One vector is turned by the same rotation once a tick. Each row is the vector after some number of ticks, and that number follows the row.
The counts run from 0 to 147.
[ -4 -13  -2   3  -7  20  26 -34  31  -4  -9  14  42  -1  12 -12  12  19
   3   2  37 -12  20  45   7  33  11 -22  25  27  11 -38  10  31  28 -16
  24   1  -2  -1  29 -20]
77
[-14  14   7  32  28 -27  24   7  37 -20   8   5   3   1 -20  -1  24  24
 -16  11  19 -31  27  24 -50  10 -19 -35  27  28   6 -13 -11  10  11   3
  43  -2 -13   7   5  -5]
58
[-18 -18  15  24 -10   7   6  24  23  -3  -7  30  -5 -17 -23 -23 -18   1
  19  40  49  -9  39  21 -13  20 -27  -6 -12 -11   7  -6   1  25  14  31
  16  22 -29  33  22 -20]
98
[-24  17  20  -1  -8   0  -4   2  50   6  -5  38  24  23 -10 -15   3   0
 -28  -8   8  18  30  38   6   9 -11   3  27  23 -17  -1   3 -21  14 -20
  45  -4 -22 -31  11 -18]
122
[  9  -9 -12  48  13  -9  15 -27  19   2   7   4  17  15   9  22  -9   7
  -1  28  34 -26  12  22   3  20  -8   5  11  49   7 -43  16  20  42  10
  33 -16   6  -3  31   6]
73
[-20  25  15 -17   8 -16   1 -18  22  13 -23   3   1  12  16 -17  16  -5
   3  26  20 -21  38  45  -7  22 -19  -9   4  -6  -7 -32  48  18  30  -1
  14   2 -36  42  11  -1]
65
[ -9  16   2  24   3  19   9   4 -10   5  -3  49  21  31  -1  -9  17  -4
  -8  33  17   6  29  28  39   4 -35  -1  19  36 -14  -9  30   1  29 -12
  -2 -11 -20  14  27 -12]
107
[-13   6  -5 -18 -12   5  -1 -15  59  -3 -15  25  20 -10  11  -8  -7   3
  18  13  23  -6  22  31  16  47   7   8 -20   0 -14 -19  21  -7  27  19
  43  33 -14   2  35 -14]
82
[-12 -10  18  14  -3  17  13  27  39  -4  -7  33  -1 -17 -16 -29 -16  11
  11  21  41   3  49  15 -25   4 -18 -14 -17  -7  -3  -1   0  23  26  15
  24  30 -23  38  14 -20]
97
[ -1 -20  -2  40  14  35  25  -7  24  13  -6  30  25   0  14  -6   4   7
 -11  36  17   0   3  30 -19  26 -16 -26  15  16 -37 -14  -5 -17  12  -5
  23 -14 -25   7  31 -17]
90
[-27   0  32  19 -42 -18   4  -4  38  14   1  -2  21  26 -20   4  -4   3
 -11  26  23   0  18  29  17  -2 -17  -7  33  16 -11 -37 -20  -1  21  21
  39  -1 -30 -27  -6 -13]
118
[-11 -14 -19  35   4  -3   5 -12  39   5  -2  11  13   6   6  18 -20  -7
   6  38  20 -16  -2  31   3  41 -17 -17 -15   7 -26 -11  12 -46  24  41
  44  11 -24   1  31  -6]
86
[-19   7 -26   9  15 -25  16  -8  22 -17   3  42 -14   9 -15 -15  16  15
 -10  10  23 -23  38  22 -19  18 -11   0  -6  29 -18  -3  20  48   7   3
  30   2  16   2  43 -21]
142
[ -4  41  29  22   8  -9 -11  22  46  13 -17   5 -31  15  -8  10 -18  -6
 -26   3  14  -6  27  37 -17  22 -22  -9   5  20 -27  -1   5   7  19  13
  47  18 -27  -6  15  15]
53
[ -8  23   6  38  -4  36  36  14  15  15 -17  25  23  23  -6 -14 -19   4
  -8  26  12   9  21  34  38  11 -33 -16  20  32 -25  -2  14   1  28  12
  11   5 -13 -12  11   3]
7
[-29   8   4  29 -16 -23  55  21  22  -1 -12   2  -1  38 -13   2  17   5
   0  21  15 -29  -3  44  23  21 -11 -43  -8  13 -27 -21   9  14   3   4
  21   0  -8   0  17 -35]
46
[-28  14   0  30   7 -24   9  42  47  -8  -3  23   6  29 -10  -1  13   0
  -4  -7  16  -7  23  19  12  -3 -10  -7 -23   8  -2   4  10 -20  18 -20
  48  10  -8  10  25 -45]
127
[-36  14   5  33  22 -41  -6  24  53  -1 -19  17  18  20 -20   5  12   4
 -25  -7  29   2  25  23   7   1 -12  -7 -15  13 -12   6  20 -17  18 -11
  44   2  -1  11  22 -39]
126
[ -4  17   1  32  26  -9  -5   1  40   2  12  36 -23 -11 -13   2   9  20
 -15  11  20 -34  13  27 -41  37 -17  11  10  37 -10  -3   0  11   5  11
  52  -2 -22  -6  27  -4]
56
[  5  -8  20  12 -45 -19  -5  -3   7   6   6  31  -2  33   8   5  -7 -21
 -10  25  37   3  28  39  28  17  -5   0  11   9  -5 -38   8  39   8  -8
  35  -9 -31   3  37 -12]
34
[-31 -23  23   6 -31  11 -10  -1  16   6  16  27   3  -8   1  -4  34  16
   5  33  43  -6  12  31  -6  24 -12   1  25  11 -13 -20 -12  -6  11  20
  35  12 -52   9  12 -29]
17
[  6  -4  -9  41  11  -4  22 -15  14   2  -2   5   9  24  -4  10 -26  -2
   8  31  29 -39  28  17 -14  14 -17  -6  14  47  15 -51   3   6  42  17
  22  -8   5  -2  25   4]
72
[-35   5   8  17  19  -1  -9   7  36   4 -27  42  13  16 -26 -30  -2  -5
 -18  -2  31   2  19  37   6  32 -16 -10  10  24   1  -9   4 -28   5 -21
  26 -12  -4 -14  19 -41]
124
[  8   3 -12  38   9  -8  24 -25  39  -4  12  -1  33   9  16  35   8  16
  -9  16  19  -7  25  19   6   5  -1   8  19  47  -9 -37  16  18  44  -6
  37  -9  -2 -11  33   7]
74
[-18   1 -10 -19 -11   2   0 -16  62  -6  -7  18  20   1   4 -15 -16   7
   9  10  15  -7  28  20   0  26   1  -7 -15   0 -22 -19  11 -23  30  27
  54  41 -13   3  21  -4]
83
[-10  24   8  13   3 -26  27  -6  35 -11   9   4  14  -5  13  10  55  23
 -15  19  23 -22  22  44 -11   6 -10 -11   6  18 -12  -3  40  23  14 -18
  28  -5 -38  18  17  -9]
61
[  8  43  18  32  11  -1   2  43  41   6  -1  20 -34  12 -12   1 -21  -3
 -15   3  18 -25  18  28 -20  21 -21   0   7  27  -5   3  -2   6  16  13
  53  25 -27 -13  17  12]
54
[-22  23  -2  13   4  22   1  -8   4  17  -5  55  22  15   7 -19  13  14
  -9  17  13  18  36  15  26   1 -26  16  16  36 -35  -5  36  10  37 -18
  14   3 -15  16  29 -12]
108
[-23 -18  25  15 -39 -27  16  10  14  -2   2  -1  10  37   0   1   1 -19
 -11  25  35   5  35  21  -5 -18 -12 -19   5   4  -4 -46   0  31  24  -7
  34  -4 -23  10  12 -28]
32
[ -7   7  -9  10 -42   4  39  -2  19 -10  30  28  26  12   5   4  -8   6
  12  52   4 -12  29   8  17  -1 -14 -10  -9  14 -28 -17   4  -1  33  34
  34  25 -30  10  26  13]
2
[-20  -5 -10   9 -23  31  28 -28   3  17  13  40  23   8  -2 -14  -7   9
   1  60   3  -8   9  34   6  26 -18 -10  22  27 -46 -31   1   7  17  26
  20   3 -31   1  23   1]
4
[-13   7  32  28 -41  -3  13   4  28   9   1  12  18  28 -13   4   1  -9
  -9  25  33  -5  10  42  31  16 -16  -7  33  19   6 -25 -12  -8  16  16
  29 -11 -33 -33   5 -18]
119
[-19  -4  18  16 -34   7  12  17  24  14  23  29   6  25 -14   1   7   9
  22  22  34 -26  10  12  18   9  -8  29   0  29  -5 -33 -10  19  31  22
  40  19 -10  -5  17 -38]
115
[-40   5 -26  10   5 -29  19 -10  34  -4   1  41  10  17 -20  -7  16  22
  -9  15   9 -25   4  27   4  21   5 -11 -13  34 -34 -14   2   9   7  -6
  42  -1  16  -3  41 -30]
43
[ -7  21   3  38   2  43  17   9  21  19 -17  45  21  17  -3  -8 -12  12
  -3  17  23   7  18  26  35  28 -32  11  10  30 -28   8  26   7  30   6
   4   5  -6 -10  26  -9]
8
[-36   8  17  24 -14 -16  -8  16  31  13   3   1  10  20 -13  11   2  20
   6   8  40   4  19   3  32 -12 -10  22 -16  20 -14 -28  11  25  51  20
  33  29  -1  19  16 -26]
113
[  6   0 -10  38  -6  18  33   6  47 -13  14  22  28  20  17  11  -2   4
 -11  38  -1  -7  15  18  -6  -1 -18 -18   1  17 -42  -2  -2 -42  26  12
  55  12 -29  -7  19  -2]
88
[ -8  24  35  22 -11   7 -15   6  22  20   4  46  14  11  -4  -4   1  -9
  -6  35  25   2  12  42  18  17 -19  11  25  18   2  -4  12 -25  10  -8
  22 -16 -63  10  10 -10]
21
[-29   5  38  13 -27  -6  -2   6  22   9   2  15  27   8  -9  -4   8  -4
 -12  31  24   9  26  36  -3  -5 -19 -18  38   4  -2 -18  -2 -23  21  14
  35  -4 -63   6 -10  -2]
19
